In the data rows, the value 128 means zero.
Some points, each followed by its number:
[127. 195. 101. 173. 148. 153. 172.  87. 235. 101.   0.  35. 135.  25. 194.  61.  67. 105. 209.
 113. 153. 195. 202.  27.] 0
[154. 128.  94. 113.  95. 114. 140. 161. 161. 108. 144. 141. 141. 149. 128. 162. 169. 161.  94.
 109. 116.  94. 108. 199.] 1
[162. 168. 121. 103. 141. 102. 106. 141. 128. 114. 162. 115. 135. 112. 130. 121. 162. 151. 128.
 172. 161. 121. 155. 144.] 2
[ 47.  34. 128. 213.  75. 135. 206.  87. 135. 101. 151. 135. 175.  45.  95.  34.  67. 171. 121.
 100. 120. 121. 168. 120.] 3
[ 97. 141.  27. 102. 135. 126. 163. 121. 114. 155. 136. 108. 148. 117. 167. 162. 114.  99. 121.
 123. 114. 168. 168. 118.] 4
[172. 121. 195.  66. 141.  88.  29. 141.  74. 141. 169. 141.  81. 157.   0. 162. 148. 163. 141.
 190.  72. 121. 108. 130.] 5
[132. 108. 155. 132. 121. 112. 115.  81.  94. 114. 144. 128. 155. 144. 117. 121. 121. 169. 141.
 160. 133. 115. 135. 104.] 6
[155. 114. 155. 117. 101.  73. 124. 135.  74. 128. 130. 161. 101. 137.  95. 115. 162. 168. 115.
 143. 122. 135.  88. 134.] 7
[154. 148. 202. 109. 108. 139.  83. 161. 108. 114.  90. 161.  94. 148.  63. 142. 169. 170. 121.
 165. 139. 101.  74. 172.] 8
[117. 141. 148. 164.  88. 162. 141. 128. 121. 135. 148. 175. 175. 143. 137. 121. 114.  93. 128.
  93. 124. 148. 162. 145.] 9
[ 82. 121. 141. 165. 175. 153. 124. 175. 168. 155. 160. 188. 155. 149. 137. 216.  94.  77.  81.
   0. 214. 188. 162.  75.] 10
[125. 121. 115. 124. 101. 120. 134. 128. 121. 121. 104. 121. 121. 124. 127. 142. 135. 137. 115.
 103. 120. 108. 128. 142.] 11
[165. 128. 115.  87. 115. 120. 106. 101. 121. 141. 198. 101. 182. 184. 132.  94.  87. 150. 202.
 150. 145. 135. 195. 130.] 12
[ 91.  81. 168. 151.  88. 145. 126. 141. 108. 128.  97. 141. 121. 141. 125. 101. 142. 132. 135.
 102. 107.  88.  94. 124.] 13
[114.  81. 121. 157. 135. 139. 151. 148. 155.  60. 125. 148. 128. 113. 164. 115. 148. 126. 101.
 110. 137. 115. 135. 144.] 14
[171. 168.  88. 150. 181. 124. 214. 121. 148. 135. 115. 155. 182. 185. 130. 148. 169.  72.  81.
 151. 160. 155.  81. 142.] 15
[ 92. 108.  61. 126. 155. 141. 134. 141. 141. 169. 113. 108. 128. 130. 166. 121. 135. 137. 128.
  76.  96. 141. 148.  92.] 16
[132. 242. 161.  65. 108. 159. 244.  13. 235. 255. 140.  68.  68. 132. 153. 169.  26.  57. 175.
  95.   8. 108. 101.  87.] 17
[121. 134. 141. 111. 155. 142.  38. 155.  88. 162. 131. 108. 108. 182.  72. 142. 162.  96. 135.
 142.  69.  54.  74. 139.] 18
[117. 202. 101. 109. 101.  76. 194. 108. 155. 128. 112. 135. 115. 132. 154. 135. 101. 100.  81.
 134.  80. 155. 155. 138.] 19
[160. 134.  81.  96. 121. 123. 133.  94. 135. 141. 169.  75. 141.  92. 176. 128. 101. 111. 182.
 131. 120. 182. 195.  92.] 20
[142. 141. 121. 100. 168. 112. 121. 155. 128. 114. 137. 128. 135. 170. 111. 169. 148. 125.  88.
 145. 147.  94. 121. 111.] 21
[186. 195. 168. 121. 135.  88.  85. 135. 108. 148. 146. 135. 115. 152.  79.  81. 155. 164. 155.
 190. 163.  88. 101. 146.] 22
[149. 141. 101. 114. 128. 118. 131. 101. 128. 108. 132. 108. 148. 119. 136. 142. 128. 147. 135.
 130. 141. 168. 175. 128.] 23
[109. 148.  94.  96. 128.  80. 139. 148. 148. 148. 151.  88. 128. 133. 123.  94. 121. 126. 121.
 131. 152. 188. 168.  67.] 24
[121. 134. 141. 156. 155. 152. 125. 188. 128. 108. 103. 135. 108. 137. 123. 101. 189. 117.  94.
 106. 161. 121. 108. 186.] 25
[122. 155.  81. 118. 121. 129. 157. 161. 121. 141.  89. 121. 135. 145. 121. 148. 155. 161.  54.
 143. 145. 162. 101.  83.] 26
[130. 101. 115. 122. 148.  94. 160. 135. 168.  94. 131. 121. 108.  97. 158.  94. 128. 122. 162.
  98. 120. 128. 182. 114.] 27
[157. 101. 168.  97. 135.  87.  94. 128. 108. 114. 140. 148. 108. 140. 108. 115. 142. 150. 148.
 143. 116. 115. 108. 138.] 28
[160. 141. 128. 124.  88. 133. 122. 114. 101. 128. 159. 141. 148. 150. 132. 108. 128. 145. 155.
 175. 102. 115. 128. 139.] 29
[169. 141.  88.  88. 161. 100. 135. 168. 148. 128. 157. 115. 155. 110. 128. 155. 176. 135. 101.
 141. 142. 141. 148. 147.] 30
[142. 161. 121. 128. 108. 118. 111. 121.  94. 128. 101. 121. 115. 143. 134. 108. 142. 149. 148.
 138. 143. 168. 141. 101.] 31
[104. 108. 115. 119. 175. 119. 138. 128. 128. 175.  95.  88. 121. 177. 136. 148. 101.  79. 135.
 115. 133. 128. 114.  91.] 32
[141. 128. 128. 139. 101.  94. 163.  81. 148. 162. 130. 128.  27. 166. 117. 128.  94. 114. 128.
 103. 180.  68.  67. 100.] 33
[110.  94. 141. 107. 168. 127.  76. 175. 114. 148.  84. 155. 101. 168. 107. 121. 162. 210. 101.
  96. 117. 128. 121. 109.] 34
[131. 121. 101.  71. 128. 174. 151. 182. 101. 155. 188. 141. 195.  63. 153. 189. 196. 108.  81.
 154. 131.  94. 135. 178.] 35
[103. 134. 115. 114. 115. 167. 141.  87. 141. 114. 134.  95. 155. 133. 164. 115.  80.  95. 141.
 120. 140. 215. 195. 112.] 36
[123. 121. 141. 131. 121. 177. 131. 135. 114.  74. 128. 148. 128. 151.  97. 162. 128. 133. 121.
 159. 119. 128. 121. 148.] 37
[ 73. 101. 155. 150. 148. 197. 109.  81. 128.  87. 127. 108. 209. 151. 171.  94.  87. 111. 135.
 121. 156. 128. 182. 113.] 38
[130. 101. 121. 135. 121. 128. 125. 121. 128. 128. 148. 128. 148. 158. 146.  94. 114. 124. 155.
 138. 113.  88. 135. 147.] 39
[103. 141. 101. 150. 115. 101. 155. 175. 108. 101.  96. 148. 121. 131.  79. 115. 176. 168.  81.
 156. 154. 121. 128.  89.] 40
[144.  81. 188. 112. 148. 127.  99. 141. 121. 108. 139. 141. 141. 130.  62. 169. 176. 168. 121.
 148. 116.  74.  67. 153.] 41
[101. 101. 108. 141. 148. 163. 129. 101. 121. 121. 144. 121. 182. 103. 159.  88. 128. 119. 175.
 123.  99. 155. 168. 101.] 42
[128.  94. 141. 115. 101. 169. 101.  94. 121. 128. 143. 108. 155. 120. 158. 128. 114. 116. 168.
 105.  92.  88. 148. 144.] 43
[110. 101.  94. 142. 121. 114. 141. 101. 121. 141. 135.  81. 162. 106. 141.  54.  80. 139. 135.
 104. 151. 155. 162. 117.] 44
[145. 148. 128. 110. 128.  91. 127. 155. 135. 128. 102. 108.  94.  90. 104. 128. 155. 150. 155.
 128. 134. 121. 121. 103.] 45
[118.  74. 168. 143. 141. 202.  71. 135.  81. 101. 128. 148. 115. 142.  69. 148. 142. 105. 148.
 128.  56.  94. 114. 164.] 46
[134. 161.  74. 125. 108. 136. 131. 121. 161. 114.  96. 135.  54. 117. 199.  94. 148. 167. 101.
 127. 135. 121.  88. 130.] 47
[122. 108. 108. 124.  95. 110. 116. 128. 128. 135. 140. 115. 108. 124. 160.  74. 121. 110. 168.
 107.  90. 128. 162. 124.] 48
[155.  47.  88. 126. 215.  95. 149.  40. 114.  60. 158. 108. 195. 148. 161. 196.  60. 132.  47.
 161. 145. 115. 195.  75.] 49
[114. 141. 128. 124. 161. 116.  99. 135. 128. 128. 158.  75. 135. 166. 167. 108.  60.  98. 115.
 148. 165. 135. 168.  88.] 50
[161. 161. 155. 113. 121.  76. 128. 114. 161. 141. 159. 108.  94. 131.  82. 128. 142. 112. 148.
 188. 183.  88.  94. 103.] 51
[ 73. 175. 108. 101. 155. 145. 103. 148. 121. 141. 123.  95. 155. 151. 135. 121.  94. 104. 128.
 129. 146. 182. 182. 117.] 52
[128. 134.  81. 105. 108. 162. 145. 114. 161. 128. 130. 101. 162. 117. 167. 135. 108.  95. 135.
 106.  95. 155. 175. 121.] 53
[155. 155. 135.  93. 115. 169.  78. 141. 108. 135. 121. 135.  94. 113.  96. 135. 162. 130. 155.
 164.  74. 115.  94. 153.] 54
[144. 168. 161. 113. 115. 150. 113. 101. 114. 128. 129. 101. 128. 145. 120. 128.  94. 123. 155.
 167. 148. 155. 141. 118.] 55
[112. 148. 108. 144. 155. 116. 134. 148.  88. 114. 165. 128. 101. 106. 131. 115. 142. 117. 121.
 118. 156.  94. 128. 153.] 56
[ 87.  87. 148. 201. 108. 166. 177.  81. 141. 101. 130. 148. 188.  86. 136. 142.  87. 118.  54.
 141. 107. 128.  67. 158.] 57
[220. 155. 108. 137. 115.  97. 147. 135. 108. 135. 107. 108. 128. 114.  94. 162. 169. 169. 115.
 140. 151.  68.  67. 119.] 58
[148.  87. 128. 159. 121.  89. 144.  81. 155.  74.  91. 135. 135.  87.  83. 101.  80. 167.  74.
 122.  95. 175. 155.  91.] 59
[128.  40. 141. 170. 168. 110. 154.  81. 235.  87.  91.  61. 121.  34. 138. 115.  19.  62. 121.
  45.  57. 155. 162.  66.] 60
[184. 134. 135. 131. 101. 133.  98. 114. 108.  94. 150. 128. 141. 111. 137. 135. 162. 168. 141.
 154. 113. 108. 121. 139.] 61
[133. 101. 101. 133. 141. 122. 140. 148. 121. 148. 131. 108. 115. 123. 165. 101. 128.  74. 168.
 102.  99. 128. 128. 122.] 62
[124.  87. 121. 125. 168. 113. 154. 161. 114. 121. 127. 135. 128. 100. 134. 128. 169. 145. 128.
 134. 143. 128. 108. 103.] 63
[137. 121. 182. 150.  88. 156.  91. 121.  88. 114. 172. 128. 141. 120. 152. 101. 128. 122. 162.
 156. 128.  94. 114. 131.] 64
[108. 101.  61.  70. 222. 114. 157. 141. 128. 114. 146. 128. 121. 142. 140. 162. 114.  72. 115.
 117. 119.  47. 168.  90.] 65
[136. 121. 121. 142. 108. 114. 190.  40.  81. 108. 126. 141. 168.  40. 174. 142.  53. 129. 121.
 135. 152. 162. 121. 173.] 66
[136. 141.  94. 131. 155. 116. 148.  74. 135.  87. 141.  95. 121. 107. 153. 148.  94. 132. 135.
 123. 202. 188. 182. 141.] 67
[163. 202. 101.  65.  68.   0. 172.  67. 141. 189. 153. 115.  81. 107. 140. 101. 108. 114. 155.
 180. 124. 115. 141. 112.] 68
[163. 134. 141. 117. 135. 106.  82. 114. 135. 128. 157.  95. 148. 126. 120. 155. 162. 147. 148.
 135. 120. 101. 108. 150.] 69
[171.  87.  74. 183. 181.  80. 138. 128. 155. 162.  84.  61. 175. 150. 122. 101. 169. 156. 141.
 110. 193.  47.  94.  67.] 70
[125. 134. 135. 126. 135. 137. 112. 121. 108. 101.  84. 161.  94. 146. 109. 135. 135. 147. 121.
 146. 131. 128. 108. 178.] 71
[132. 175. 155.  68. 135. 176. 187. 135. 195. 216.  97. 128.  27. 105. 101. 169. 128. 150. 148.
  71.  64. 115.  81. 152.] 72
[149. 141. 161. 108.  61. 125. 100. 141. 108. 141. 119. 155. 141. 166. 101. 121. 155. 164. 121.
 157. 109. 168. 114. 156.] 73
[182. 101. 208. 152. 101. 108. 156.  40.  61. 101. 158. 181. 135.  26. 116. 175.  67. 132. 148.
 185.  94. 155.  47. 212.] 74
[174. 128. 155.  40. 108. 140.  63. 141.  88. 162. 193. 148. 182.  83. 148. 148. 169. 143. 168.
 179. 105. 115. 155. 172.] 75
[142. 168. 135. 135.  88. 130. 102. 128.  94. 128. 121. 141. 115. 137. 134.  94. 142. 136. 135.
 149. 125. 155. 128. 150.] 76
[165. 161. 128.  99. 108. 145. 118. 135. 108. 135. 119. 135. 101. 117. 124. 135. 142. 130. 175.
 145. 110. 188. 155. 129.] 77
[132. 128. 148. 134.  95. 126. 130. 182. 135. 148. 147. 208. 148. 157.  90. 162. 176. 104.  94.
 122.  65.  88.  74. 192.] 78
[129. 108. 121. 156. 135. 110. 146. 161. 148. 108. 140. 135. 115. 111. 128.  81. 121. 116. 155.
 113. 160. 141. 162. 123.] 79
[162. 128. 148. 132.  61. 152. 125. 148. 135. 128. 112. 155.  41. 167.  87. 135. 148. 155. 162.
 118. 150.  94.  94. 110.] 80
[144. 114. 115. 138. 101. 103. 110. 114. 108. 121. 158. 115. 135. 119. 145. 101. 142. 140. 148.
 113. 124. 115. 148. 140.] 81
[142. 128. 115. 120. 128. 125. 159. 148. 101. 128. 116. 148. 115. 118. 128.  74. 142. 146. 108.
 105. 119. 168. 128. 112.] 82
[119. 108. 128. 144. 148. 141. 132. 114. 135. 114. 128. 135. 148. 132. 154. 121. 128. 119. 128.
 134. 123. 121. 128. 141.] 83
[ 89. 161. 148. 169. 121. 103. 118. 168. 121. 148. 184. 175. 148. 132. 107. 162. 128.  71.  94.
  81. 203. 141. 108. 141.] 84
[ 76. 155. 175. 151. 108.  95. 113. 195. 155. 121. 177. 228. 141. 123.  81. 182. 135.  77.  67.
  40. 219. 155. 121. 133.] 85
[180. 148. 168.  85.  88.  74.  65. 141. 121. 128.  92. 115.  94. 150.  63. 148. 155. 191. 121.
 145. 152. 121.  88. 132.] 86
[177. 128. 148. 108.  95. 141. 113. 135. 121. 135. 175. 141. 155. 186.  97.  88. 114. 176. 155.
 175. 139. 141. 121. 107.] 87
[ 94. 134. 115. 142. 161. 135. 123. 135. 141. 101. 141. 101. 141. 155. 141. 135. 114.  81. 108.
 132. 154. 121. 155. 128.] 88
[165. 188. 141.  89.  95. 114. 218.  74. 242. 255. 126. 115.   7. 134. 168. 148.  87.  74. 195.
 130.  17.  34.  47. 133.] 89
[122.  87.  94. 163. 108.  98. 151. 135. 141. 114. 122. 128. 141. 103. 125. 121. 176. 173. 128.
 139. 144. 141. 135.  99.] 90
[ 67. 175. 195. 151. 161. 117.  54. 188. 141. 175. 173. 221. 168. 170.  62. 196. 135.  76. 101.
  42. 209. 148. 121. 152.] 91
[120. 128.  94. 202. 175. 125. 172. 121. 229.  74.  37.  61. 162.  49. 191.  88.  94.  83. 135.
 100. 130. 155. 175.  48.] 92
[100.  67. 108. 164. 121. 136. 163. 121. 108. 114. 120. 128. 141. 110. 158.  94. 148. 159. 155.
 113. 130. 115. 162.  82.] 93
[ 68. 168. 121. 156. 121.  82. 123. 182. 141. 135. 143. 208.  88. 115. 111. 148. 148.  92.  88.
  54. 193. 141. 121. 152.] 94
[ 85. 101. 121. 211. 128. 198. 119. 114. 161. 135. 110. 121. 168. 128.  92. 162. 114. 212.  61.
  84. 110.  54. 128. 106.] 95
[ 54.  94. 175. 142. 208. 185.  91. 175. 128. 162.  85. 141.  94. 160. 121. 115. 142. 118. 168.
 104. 126. 141. 114. 113.] 96
[151. 148. 155. 124. 121.  79. 118.  94. 114.  94. 117. 108. 128. 126. 155. 121. 108. 126. 141.
 132. 113. 101. 141. 127.] 97
[ 75. 128. 115. 147. 195. 102. 107. 175. 155. 189. 102. 168. 148. 178. 129. 155. 135. 147.  81.
  36. 194. 115. 121.  94.] 98
[124. 108. 115. 111. 141. 103. 135. 114. 121.  87. 134. 148. 135. 117. 125. 121. 135. 158. 141.
 138. 138. 141. 182.  97.] 99
[119. 128. 101.  77. 181.  70. 139. 175.  67. 121. 151. 201.  68. 164.  84. 128. 155. 127.  81.
 164. 112.  68. 114. 101.] 100
[152. 155. 128.  86. 115.  82. 154.  87. 168. 169. 133. 121. 135. 126. 167. 121. 121. 104. 115.
 161.  71. 121.  94. 139.] 101
New points follow, each followed by the numbers of its three nearest points above, looking only along the 8 directions in which the numbered points spread most, nearest first.
[154. 141. 148. 132. 135. 110.  92. 108. 135. 121. 171. 101. 128. 147. 153. 128. 108.  93. 175.
 133. 120. 162. 168. 144.] -> 55 12 23
[115. 155. 155. 122. 128. 115. 115. 108.  81. 121. 124. 141.  74. 145.  58. 162.  94. 132. 128.
 167. 172. 162. 108. 113.] -> 51 28 87
[152.  67. 135. 142. 202.  77. 115. 108. 161. 101. 163.  88. 108. 149. 187. 121.  87. 107. 155.
 160. 152. 121. 168.  64.] -> 50 32 44
[118. 128. 135.  78. 141. 158.  98.  74. 114. 108. 145. 135. 148. 157. 144. 128.  80. 108. 155.
 159. 108. 115. 202.  92.] -> 12 50 43
[131. 141. 101. 131. 121. 133. 144. 161. 114. 162. 111. 108. 135. 140. 118. 162. 155. 110.  94.
 153. 114. 115.  74. 132.] -> 1 11 56
[ 89.  94.  81. 193. 128. 134. 183. 108. 135.  87. 135. 108. 168.  80. 140. 121. 121. 133.  61.
 114. 146. 128. 108. 154.] -> 14 57 90
[ 92.  94. 135. 129. 148. 188. 135. 155. 148. 108. 125. 108. 121. 130. 124. 101.  94.  76. 182.
 119. 127. 148. 175. 119.] -> 42 48 62
[154. 114. 115.  94. 115. 151. 144. 121. 175.  74. 153. 115. 209. 102. 120. 182. 135. 142.  94.
 124. 127. 148. 168. 135.] -> 83 23 99
[111. 108. 182. 106. 108. 167.  57. 148.  74. 108. 108. 175. 101. 144.  31. 135. 182. 173. 121.
 142.  92.  88.  94. 151.] -> 8 41 46
[ 96. 175. 121.  90. 188. 182. 202. 141. 161. 182.  94. 108.  61. 121. 125. 175. 101. 125. 148.
 132. 129. 141. 101.  94.] -> 32 62 16
[105. 128. 115.  93. 115. 130. 136. 128. 121. 135.  93. 148. 115. 138. 121. 121. 135. 139.  94.
 131. 111. 141. 108. 132.] -> 11 56 71
[127. 108. 115. 107.  81. 128. 130. 121. 114. 155.  66. 128. 135. 122. 117. 128. 148. 182. 108.
 121. 136. 155.  94. 118.] -> 82 11 71
[151. 108. 128. 128. 195. 157.  64. 135. 121. 169. 126. 108. 155. 155. 115. 169. 155. 193. 188.
  87.  96. 121. 148. 104.] -> 39 34 69
[ 93. 108. 115. 153. 188. 163.  90. 135. 128. 141.  82. 148. 148. 183. 137. 155. 135. 169. 148.
  90. 101. 121. 175. 104.] -> 96 88 16
[ 15. 175. 182. 166. 148. 208.  69. 182.  88. 101. 122. 155. 162. 172. 129.  67. 108. 118. 108.
 139. 175. 168. 155. 162.] -> 9 96 52
[128. 121. 101. 145. 141. 132. 137. 114. 128. 114. 166. 108. 168. 103. 162. 135. 142. 126. 168.
 132. 127. 148. 175. 112.] -> 23 42 99
[102. 134. 135. 142. 101. 120. 129. 101. 128. 101. 140. 135. 135. 121. 120. 101. 121. 157. 115.
 127. 153. 108. 141. 138.] -> 81 11 99
[103. 148. 121. 189. 148. 107. 144. 195. 168. 121.  65. 168.  94.  86. 132. 155. 155.  90.  81.
  52. 199. 175.  94. 141.] -> 94 25 98
[102.  81. 148. 143. 128.  86. 125. 135. 121. 108. 151. 161. 115. 137. 102.  88. 148. 157. 108.
 138. 119. 108. 101. 150.] -> 71 37 7
[155. 202. 101.  77. 128. 105. 173. 101. 202. 236. 147.  68. 108. 170. 170. 142.  80.  76. 155.
 128.  92.  61. 108. 120.] -> 101 72 32
[ 81. 101. 141. 159. 128. 137. 121. 108.  88. 101. 119. 155. 135. 112. 137.  61. 128. 146. 135.
 118. 154. 148. 135. 154.] -> 79 81 93
[ 41. 161. 202. 159. 168. 120.  25. 209. 161. 209. 139. 188. 162. 212.  83. 216. 114.  84.  81.
   6. 216. 108.  88.  85.] -> 91 98 10
[120. 108.  81. 193.  95. 137. 165. 101. 161. 108.  95. 128. 115. 145. 171. 148.  74. 134.   0.
  99. 115. 115. 135. 136.] -> 14 57 83
[112. 114. 128. 119. 115. 132. 108. 148.  88. 148. 156. 135. 155.  96. 121. 148. 176. 149. 135.
 136. 118.  74. 101. 135.] -> 37 71 69
[124. 134. 108. 104. 101. 175. 180. 108. 114. 155. 126.  95. 162. 111. 143. 142.  87.  87. 135.
 138. 111. 175. 155. 101.] -> 53 36 62
[ 97. 121. 101. 150. 115. 133. 146. 141. 114. 121. 106. 128. 135. 125. 140. 101. 148. 132. 101.
 133. 137. 135. 121. 127.] -> 82 11 63
[108. 108. 108. 154. 128. 147. 128. 128. 141. 108. 140. 108. 121. 111. 181. 108. 128.  80. 162.
 106. 110. 115. 148. 129.] -> 62 48 42
[ 91. 148. 148. 154. 175. 145. 101. 161.  88. 114. 141. 128. 128. 155. 143. 142. 114.  99. 121.
 143. 136. 115. 101. 163.] -> 37 56 83
[ 97. 114.  68.  83. 222. 132. 148. 161.  88. 121. 173. 135.  94. 160. 121. 135. 121.  82.  94.
 128. 120.  47. 168.  63.] -> 65 21 32
[121. 155.  81. 158.  88. 128. 158. 141. 121.  94. 113. 128. 121. 106. 143. 108. 148. 144. 101.
 111. 158. 148. 162. 133.] -> 82 90 79
[ 46. 134. 141. 157. 181. 158. 107. 188.  88. 141. 125. 135. 108. 152. 139. 101. 114. 102. 141.
 113. 139. 135. 128. 148.] -> 96 88 25
[158. 134. 135.  68. 188. 196. 160. 114. 161. 202. 148.  75. 175. 198. 127. 189.  87. 153. 188.
 129. 137.  94. 121. 120.] -> 32 65 62
[140. 148. 148. 141. 128. 137. 107. 108. 128.  94. 142. 141. 148. 130. 129. 135. 142. 142. 121.
 167. 134.  94. 128. 174.] -> 37 61 69
[122. 101. 182. 133. 155. 130.  65. 128. 128. 108. 133. 108. 135. 162. 144. 101. 121. 112. 155.
 127. 143.  88. 128. 150.] -> 39 64 6
[165.  74. 168. 144. 115. 128. 102. 121. 128. 121. 114. 161. 128. 135.  89.  81. 128. 175. 168.
 151.  98. 141. 121. 179.] -> 64 61 28
[125. 108. 182. 103. 115.  94.  74. 141. 114. 121. 139. 128. 115. 150. 103.  74. 121. 126. 175.
 144. 121. 115. 141. 132.] -> 87 28 64
[212. 134. 101. 143. 135.  98. 147. 128. 168. 148.  78. 108. 128. 119.  90. 135. 176. 180. 121.
 136. 177.  74.  61. 146.] -> 58 45 40
[ 80. 202. 168. 190.  75. 128.  81. 161. 182. 114.  79. 181. 101.  90. 137. 108. 128.  78. 121.
  51. 169. 121. 128. 137.] -> 94 9 79
[105. 121.  81.  83. 181. 106. 132. 108. 101. 101. 166. 141. 141. 138. 113. 148. 114. 101. 115.
 128. 129.  94. 175. 127.] -> 88 21 83
[ 62.  81. 161. 171. 188. 201.  82. 175. 108. 189.  68. 161. 168. 221.  70. 128. 148. 228. 141.
 112. 100. 108. 135.  22.] -> 96 34 13
[146. 155. 101. 132. 115. 102. 104. 175. 101. 128. 108. 135. 101. 122. 132. 115. 189. 168. 101.
 124. 148. 101.  94. 150.] -> 40 26 25
[116. 128. 215. 140. 141. 141.  32. 188.  81. 182. 146. 201.  94. 175.  65. 169. 135. 166. 128.
  51. 193. 168. 128.  93.] -> 91 84 34
[191. 168. 135.  97.  68.  92.  84. 108.  81. 135. 138. 135.  94.  94. 127. 108. 162. 203. 148.
 122. 130. 121. 114. 179.] -> 73 76 7
[159.  67. 168. 144. 135.  85. 117. 161. 121.  94. 129. 201. 121. 119.  83.  94. 176. 187. 135.
 155. 111. 108.  88. 161.] -> 7 41 71
[ 79.  81. 195. 144.  95. 164. 120. 135. 121.  94.  83. 175. 101. 157. 127.  94. 128. 135. 101.
 119. 120.  81.  88. 143.] -> 13 71 37
[117.  81. 108. 116. 181. 191.  93. 114. 114. 135. 116. 115. 115. 134. 105. 142. 121.  90. 148.
 114.  46. 128. 141. 117.] -> 43 39 62
[146. 128. 141. 142.  68. 116.  86. 135. 114. 128. 116. 128. 101. 129. 120. 121. 176. 157. 128.
 121. 105. 121.  81. 158.] -> 71 73 7
[149. 114. 115. 138. 121.  89. 139. 155. 101. 128. 159. 121. 115. 102. 117. 142. 169. 167. 148.
 124. 130. 101. 141.  99.] -> 63 56 11
[139. 155.  68. 129. 128. 122. 151. 141. 161. 128. 132. 101. 128. 110. 154. 121. 155. 111. 115.
 113. 119. 155. 162. 168.] -> 4 82 53
[167. 141.  88. 152. 108. 168. 136. 121.  94. 182. 187. 128. 168. 100. 208.  74. 203.  82. 128.
 116. 102.  47. 135. 239.] -> 35 1 29
[140. 148. 108. 123. 168. 148. 126. 168. 128. 114. 129. 108. 141. 119. 148. 169. 148. 109. 108.
 138. 149. 148. 108. 146.] -> 56 30 63
[150. 161. 101. 100. 115. 134. 107. 101.  94. 162. 112. 121. 148. 125. 150. 108. 135. 140. 141.
 144. 117. 175. 128. 148.] -> 77 76 81
[ 93. 188. 182. 183.  95.  86. 116. 229. 202. 141.  69. 228. 121.  63.  75. 162. 142.  89.  67.
  48. 215. 162.  81.  84.] -> 94 85 84
[ 93. 161. 121. 123.  75. 169. 132. 108.  88. 121.  93. 135. 135. 142. 152.  94. 108. 151. 121.
 122. 153. 195. 175.  98.] -> 79 31 44
[150.  87. 188. 106. 161. 157.  90. 128. 135. 114. 140. 101. 135. 166. 114. 155. 108.  88. 162.
 139. 115. 101. 114. 131.] -> 39 69 43
[128. 141. 108. 141. 115. 134. 146. 148. 141. 114. 127. 121. 155. 132. 140. 128. 155. 130. 101.
 141. 136. 128. 155. 126.] -> 56 82 63
[173.  61. 175. 171.  95.  62. 126.  61.  54. 108. 202. 155.  88.  24.  83. 142.  74. 143. 135.
 113.  91. 121.  94. 195.] -> 74 64 66
[147.  94. 182. 121. 161. 106. 119. 121. 141. 121. 116. 115.  94. 161. 134. 128.  87. 113. 121.
 152. 146. 141.  88. 110.] -> 97 6 28
[137. 155. 121. 117.  88. 199. 132. 108. 141. 141. 118. 115. 128. 107. 150. 128. 128. 142. 141.
 121.  91. 135. 121. 153.] -> 48 62 43
[140. 134. 115. 122.  95. 133.  98. 148. 135. 155.  78.  88. 135. 144.  97. 128. 155. 141. 128.
 117. 154. 135. 121. 121.] -> 45 31 82
[118. 208. 128.  27. 208. 158. 192.  67. 229. 250. 142.  75.  34. 124. 164. 162.  46.  79. 242.
 141.  78. 135. 121. 149.] -> 17 89 72
[ 86. 114.  94. 106. 148. 123. 165. 114. 135. 114. 168. 155. 121. 125. 142. 128. 114.  88. 128.
 130. 107. 162. 182. 128.] -> 53 88 4
[152. 108. 168. 143. 141. 151.  97. 141. 108. 128. 136. 121. 128. 148. 144. 121. 128. 128. 148.
 182. 119. 141. 114.  98.] -> 39 81 69
[201. 134.  74. 157. 141. 135. 168. 121. 128. 141. 174. 135. 168. 197. 147.  67. 182. 117. 141.
 157. 113.  88. 148. 167.] -> 30 2 81
[120. 141. 141. 148. 121. 183.  99. 121. 141. 148. 142. 101. 128. 134. 194. 101. 108.  95. 155.
  69. 141. 101. 148. 180.] -> 62 48 9
[140.  94. 141. 127. 148.  89. 113. 135. 114. 128. 102. 128. 101. 149. 124. 108. 135. 138. 128.
 157. 147. 148.  88. 100.] -> 45 28 71
[165. 148. 128.  99.  88. 143. 140. 128.  88. 141.  87. 155. 115. 134.  86. 128. 182. 194.  81.
 135. 118. 128. 101. 179.] -> 7 71 1
[135. 148. 115. 124. 121. 175. 128. 168. 121. 135. 109. 121. 141.  97. 143. 169. 176. 130. 108.
 142. 134. 115. 101. 143.] -> 1 56 11
[156. 121.  68. 136. 128. 113. 177. 175. 161. 128. 136. 155. 141. 104. 159. 182. 176. 112.  54.
  91. 117. 135.  88. 134.] -> 15 1 26
[153. 108. 121. 102. 108.  87. 110. 135. 114. 155. 133. 128. 128. 142. 114. 121. 155. 149. 121.
 133.  88.  94.  88. 139.] -> 69 28 71
[156. 141. 128. 110. 101. 124. 122. 141. 148. 108. 139. 115. 115. 108. 138. 121. 142. 140. 135.
 131. 133. 121. 135. 125.] -> 81 82 11
[131. 141. 135. 145. 101. 179. 136. 155. 135. 121. 141. 135. 168. 109. 124. 175. 135. 105. 101.
 128. 145. 148. 114. 151.] -> 9 56 37
[146.  87. 148.  49. 175. 196.  85. 141.  94. 155. 114. 121. 148. 149.  27. 223. 148. 115. 155.
 148.  43.  94.  94. 126.] -> 18 46 41
